[[ 766 -664  734  851 -545 -660]
 [ 802 -771  841 -657  892 -655]
 [ 895  912 -559  225 -604 -577]] ⇒ 766

[[80 48 49 67 43 49]
 [52 92 40 35 96 46]
 [46 76  8 45 57 80]] ⇒ 80

[[3551 2884 5525 5461]
 [5704 6186 5211 2147]
 [7468 8263 5520 4151]] ⇒ 3551

[[25 40  8 13 33]
 [28 17 24 34 61]
 [51 27 54 86  6]] ⇒ 25

[[32 31 42 24 62 61]
 [51 63 78 62 76 84]
 [77 10 88 89 52 92]] ⇒ 32

[[4 0 1 3 2]
 [7 1 0 3 1]
 [6 1 0 3 1]] ⇒ 4
---
[[32, -18, -3, 0, -10, -29], [-5, -28, 4, -12, 28, -38]] -> -3
[[2719, 3758, 8420, 7956], [2780, 2127, 6895, 2799], [8431, 7107, 4218, 4059]] -> 6895
[[8351, 6525, 4498, 5273], [1856, 3641, 5818, 4967]] -> 4498
[[27, 2, 12, -22], [12, -26, 13, -6], [-5, -23, -7, 9]] -> 13
[[75, 53, 47, 52, 40, 40], [77, 19, 18, 32, 12, 35], [76, 35, 51, 63, 56, 30]] -> 18
[[27, 63, 11, 29, 35], [60, 77, 60, 51, 24]] -> 11
[[4, 4, 3, 2, 3, 3], [2, 4, 5, 7, 3, 4]] -> 3
[[226, 762, 358, 706, 734], [929, 361, 758, 495, 541], [854, 550, 746, 612, 506]] -> 758
---
[205, 146, 44, 154, 220, 82] | 205
[279, 183, 715, 779, 500] | 279
[1, 0, 9, 6, 2, 4, 3] | 1
[-67, -578, 879, -51, -314, -267] | -67
[56, 202, 207, 176, 10] | 56
[31, -15, 16, -41] | 31
---
[[158 151 158 132 184 183 134 160 110]
 [169 136 153 135 195 198 140 156  79]
 [172 129 149 151 173 193 150 156 120]
 [183  59 131 139 184 206 120 124  82]
 [159 181 178 152 186 176 167 169 126]
 [159 145 153 148 160 188 149 163 140]] yields 159

[[ 421  149  572  341  207  -17   62  126 -257  179 -348 -755 -882 -657]
 [ 405   85  431  245  157   12   92  111 -322   61 -473 -803 -773 -378]
 [  53 -174  337   62  130 -163 -230 -245 -504  276  160   72  102  228]
 [ 103 -203  314  248  195  -45 -106 -197 -613   -3 -133   62   -6  219]
 [ 106 -166  257   50 -113 -336   62  143   68  763  463  190   22  -55]
 [  62 -153  285  224  210   20   12  -72   62   62 -412 -415 -201  110]
 [ 394  165  637  483   62   32   40  102 -242  243 -230 -630 -833 -766]
 [  62  -57  334  195  187   35   77   46 -440  -64   62 -694 -494  -85]
 [  82 -150  322   62   12 -287 -279 -136 -225  569   62  181  111  138]] yields 62

[[800 360 327 513 744 739 458 467 801 678 738 534 755 502]
 [559 668 458 615 560 806 655 590 634 730 724 405 534 273]
 [713 547 565 587 580 568 679 577 710 527 639 841 454 729]
 [522 885 375 390 759 422 740 251 386 379 400 349 562 719]
 [526 727 244 628 634 683 401 700 554 734 621 483 402 277]
 [719 578 890 385 705 623 750 305 744 604 690 528 128 457]
 [750 526 173 360 766 560 347 457 598 496 548 770 324 673]
 [684 238 444 771 548 468 411 770 465 573 437 618 302 539]] yields 750

[[ 505 -181  703  497  297  277 -342  525  459  188  375  204 -765 -438
  -111]
 [ 254  588 -742  194  144  575 -230    6  603  587  646  -83 -336 -108
   604]
 [ 224 -407  115   78  236  257  180  291  338  178  429  502  331   -8
  -131]
 [-165 -483 -550  518 -280  342  -93  354  285  375  402 -151  844  269
  -643]
 [-408 -581  334   81 -708  -19  -78  514  -51   92 -144  730   16  127
  -698]
 [ 162   71  816 -408  513  247  432 -532  153  264  197 -411  466  -56
  -225]] yields -408

[[64 42 67 82 27 65 37 73 72 29 21 54 60]
 [51 59 80 63 28 58 43 23 68 83 65 82 25]
 [23 31 24 81 83 48 48 76 35 72 56 52 57]
 [33 25 45 64 64 36 25 74 47 41 36 30 23]
 [54 33 42 71 63 57 69 73 30 74 40 40 37]
 [78 76 78 21 38 82 33 67 67 41 42 45 38]] yields 54

[[4623 5710 4000 4991 6819 8965 7397]
 [5050 7410 4135 7391 6984 8589 6520]
 [6359 7823 4629 7830 5401 4614 4105]
 [5961 4464 7192 5313 7463 8188 7472]
 [6642 4620 8642 5600 3987 2868 5738]
 [4026 5867 5526 3909 4287 6315 6368]
 [8156 5043 8537 6488 4619 1604 4897]
 [4426 4784 7312 4503 6803 8034 8006]
 [8262 5362 6683 7407 7150 5101 5982]] yields 4426

[[ -46  595 -414   -7  438 -228  516  469    7  -66  -35 -352 -185  455
   175 -431]
 [ 270  215  447   41   31    9  517 -559  335  357 -175  -53  315 -333
   544 -386]
 [-370 -119 -184   87 -378  256  474 -406  -38 -523 -590   44 -378  428
   262 -359]
 [ 488  655 -268   12  453   60  488  561  -48 -560  673  506  369 -219
  -383 -275]
 [ 472  606 -397  477 -284 -458  107  391  497  -36   -5 -473  588  127
   604  605]
 [-117   28 -195  -47 -396 -292  223 -258 -509  426 -510   80 -182  693
   -24 -121]
 [ 249  449  346  474 -512  548 -240  -41  175  374  165  511 -394  171
   -59  362]] yields -117

[[206  67 218 204 187 111 193]
 [186  65  86 215  81 103 133]
 [102 191 180  63 189 214 189]
 [124 106 176 202 144 134 122]
 [136 199 184 175  57 136 110]
 [195 126 161  61 195  88 164]
 [ 92  82 147 137 217 106 187]
 [210 100 201 206 126 139 154]
 [110 203 132  96 166 160  72]
 [105  80  95 155 167 156  76]] yields 110

[[-21 -11   0   4 -24  25  -5 -29 -13]
 [ 13 -15 -15  -4 -17  -4 -19 -29 -42]
 [ 19  -7 -18  -4 -24  -1  -5 -15 -32]
 [-27  15 -15 -16 -17   5  18  -2  27]
 [-27  15 -17 -32  -8  -1  18 -18  36]
 [ 19  -7 -13  -8 -23   2 -10 -18 -32]
 [ 13 -11 -15  -8 -21 -11 -10 -26 -32]] yields 19
---
[[284 819 311 450 642 592]
 [721 341 556 314 574  80]
 [697 197 456 475 616 102]] ans = 574

[[94 83 65 26 93 37 36]
 [77 69 40 23 63 43 35]] ans = 43

[[4 2 1 5 3]
 [3 8 2 8 2]] ans = 8

[[6165 5752 9067 8112 4550 7329]
 [3933 2719 7493 8037 4813 5423]] ans = 4813

[[53 30 35 56 16 66]
 [38 26 53 79 20  3]] ans = 20

[[-642  520 -645 -821]
 [-413  179 -274 -785]
 [-264  540 -580 -363]] ans = -274

[[-283 -214 -418   58 -430  203   94]
 [  18   73  510 -383  360 -668 -245]
 [ 113   -4 -141 -231  225  -77  -31]] ans = -668

[[ 18  15  39  34  21  41]
 [ 34   4  31 -26  27 -23]
 [ 23   8  36 -16  12 -18]] ans = 27

[[488 654 443 838]
 [152 421 461 406]] ans = 461

[[ 99  90 206  33 205 136  74]
 [145 191 129 144 121 205 140]] ans = 205
---
[[ 10  -2  -9 -29  45]
 [-47 -37 -17 -42 -26]
 [-35  15  -8   1  37]] result: -37

[[-25  19 -26  43  36 -44]
 [  8 -13   8  43  27 -18]] result: -25

[-13  36  50  17   6  20] result: 17

[[ 32  -2  44 -10  32   2]
 [  5  15   4   0 -11 -13]] result: -10

[ 45  -7 -53   1  18 -30] result: -7

[-15  23 -11 -26  17  44 -59] result: -15

[  8 -58 -27  29  26  55  -9] result: -9

[-24 -13  52  60  41  33] result: 33

[-61 -27  54  29] result: 29

[[ 27 -11  -7  52   9 -41]
 [ 56  31  43 -15 -26  31]] result: -15
---
[  0 -52  31  11 -48  35  17] | 11

[-49  -8  54  42 -19 -30   0] | -8

[[-20  50  16   1  11]
 [-14 -22  24   6  33]
 [  7  -7 -15  -8 -19]] | 1

[ 31   7  47  16   1 -35 -43] | 7

[-48 -40  29 -47 -52  33  41] | -40

[-29 -20  -4   4 -49] | -20
